The rows below come in pairs that one turn or mirror swaps. Which row does each named row swap with?
The rows were stretched afterwards, more along some directions than others.
k_101: 4  -8  -9  -2  -5  3  -5  -8  -2  -2  2  11  0  4  4  2  6  8
k_536: -7  -2  1  6  -4  8  -2  -15  -1  6  6  3  7  3  -8  -1  2  1
k_668: 26  -10  -3  -3  -6  0  -14  7  3  -3  3  -13  1  -3  2  8  -1  -2
k_979: 12  -4  9  15  0  -1  -6  5  6  7  5  -13  -2  6  -12  2  -4  -3
k_495: 1  -3  -10  -2  3  1  -5  -4  -7  -9  3  4  -2  5  4  2  2  -11
k_157: 8  -5  0  5  -4  -9  -15  5  -1  14  9  -9  -7  9  -6  -2  6  5
k_30: 8  -8  -4  6  5  8  1  -5  -6  -10  6  1  3  -3  -12  3  12  -5
k_63: 3  3  -5  -8  0  3  8  -6  1  -4  6  4  0  -2  -5  1  8  12
k_363: 9  -5  4  10  -2  -8  3  8  13  15  -9  -3  -10  6  -6  1  -6  3
k_488: 23  -2  1  5  3  8  0  3  -1  -1  -7  -8  2  1  1  11  -7  -4
k_772: 16  1  4  10  0  2  -1  2  -2  0  7  -12  -2  0  -13  4  -4  0
k_21: 3  -4  6  10  3  -8  0  6  12  16  -3  -5  -15  9  -1  0  -1  0
k_684: -4  1  -3  2  4  2  -2  -1  -13  4  -2  1  5  -5  -1  6  0  0
k_524: 9  -1  1  4  -2  10  9  -4  3  -10  -2  2  9  -8  -3  9  -4  5
k_439: -1  -3  0  1  2  -6  -5  -5  -1  8  -2  3  -2  11  -4  -8  6  6
k_339: 17  1  2  -7  5  -6  5  0  -5  -1  -8  0  5  -4  0  15  -4  7
k_667: -1  -7  5  5  -6  12  -9  -2  -6  -7  -1  -2  7  -4  -6  0  -2  -9
k_85: 1  -5  -1  10  -1  9  -2  -9  4  7  2  2  3  6  -2  12  -3  -3
k_13: 6  5  3  -7  -1  5  4  9  4  4  -2  -2  2  -6  -1  6  -3  5
k_374: 24  -5  0  0  -5  -5  -8  3  -2  0  2  -8  0  -6  -8  2  0  -4
k_297: 21  -3  -9  -4  0  -3  -3  3  -7  4  -7  1  -6  7  3  5  2  4
k_460: 16  1  -11  -8  -2  0  8  -2  -1  -6  0  6  3  -5  -5  12  4  9
k_312: 16  -3  0  -9  -2  -4  -1  4  -6  -2  -10  0  -2  2  2  4  -7  0
k_316: 14  -12  7  2  -5  5  -21  -4  -13  6  -6  -5  8  1  1  6  -11  -9
k_231: 11  -11  1  2  0  -1  -14  -11  -5  1  -1  1  5  11  4  9  -5  -12
k_190: 0  -2  -4  -5  -2  4  4  -8  -13  -8  -1  4  8  -6  8  8  2  2
k_203: 2  8  -1  1  0  1  21  -2  8  -3  0  3  0  -14  -12  4  5  7
k_196: -6  -4  -6  4  -2  1  -1  -9  7  6  8  7  -9  4  -1  -2  12  -3
k_382: 9  -2  -2  -3  1  -9  -5  1  -5  6  -2  1  0  2  7  4  6  2
k_680: 8  1  4  -4  1  3  -6  -3  -3  -7  5  -13  11  0  2  4  1  1
k_809: -4  -2  1  3  6  -6  -5  -5  -7  11  -1  0  -3  12  -8  -7  5  5
k_564: 4  -7  -2  0  -10  7  -15  -4  -2  8  3  4  4  5  -4  -2  -3  -11
k_388: 20  -4  4  5  9  1  5  1  6  -8  -8  1  -1  2  0  6  -2  -7
k_788: 0  -1  -3  12  -2  -7  -14  0  -4  20  14  -6  -12  14  -7  -4  5  4
k_826: 4  -1  -6  -1  -4  2  8  -4  2  3  1  12  -5  2  6  2  4  8
k_873: 20  -6  1  7  1  13  4  -6  0  -6  -2  10  6  -8  -6  6  -2  1
k_971: -1  8  -1  5  5  -6  4  0  -7  9  -5  6  -6  9  0  4  -1  -1
k_798: -13  -2  0  11  7  -2  9  -2  -4  13  0  6  -7  5  -11  -2  13  6
k_994: 2  -5  -2  11  -4  -6  -17  -3  -7  19  11  -5  -10  15  -6  -4  3  2
k_656: -10  -3  -1  -2  -10  0  -7  1  -10  4  -2  4  1  -1  -3  -5  4  3
k_268: 15  2  2  13  1  1  -2  2  1  2  10  -11  -4  2  -13  3  -3  -2
k_558: 10  -13  -1  5  8  6  3  -9  -8  -8  -10  17  0  0  -5  1  2  -1
k_948: 16  -1  -4  2  3  6  -14  -4  -14  -7  5  -4  6  2  3  11  -1  -12
k_716: 4  -1  0  -3  1  3  -11  -6  -12  -5  8  -13  10  3  -1  2  2  -3

k_339 swaps with -> k_231
k_13 swaps with -> k_564
k_684 swaps with -> k_495
k_716 swaps with -> k_809

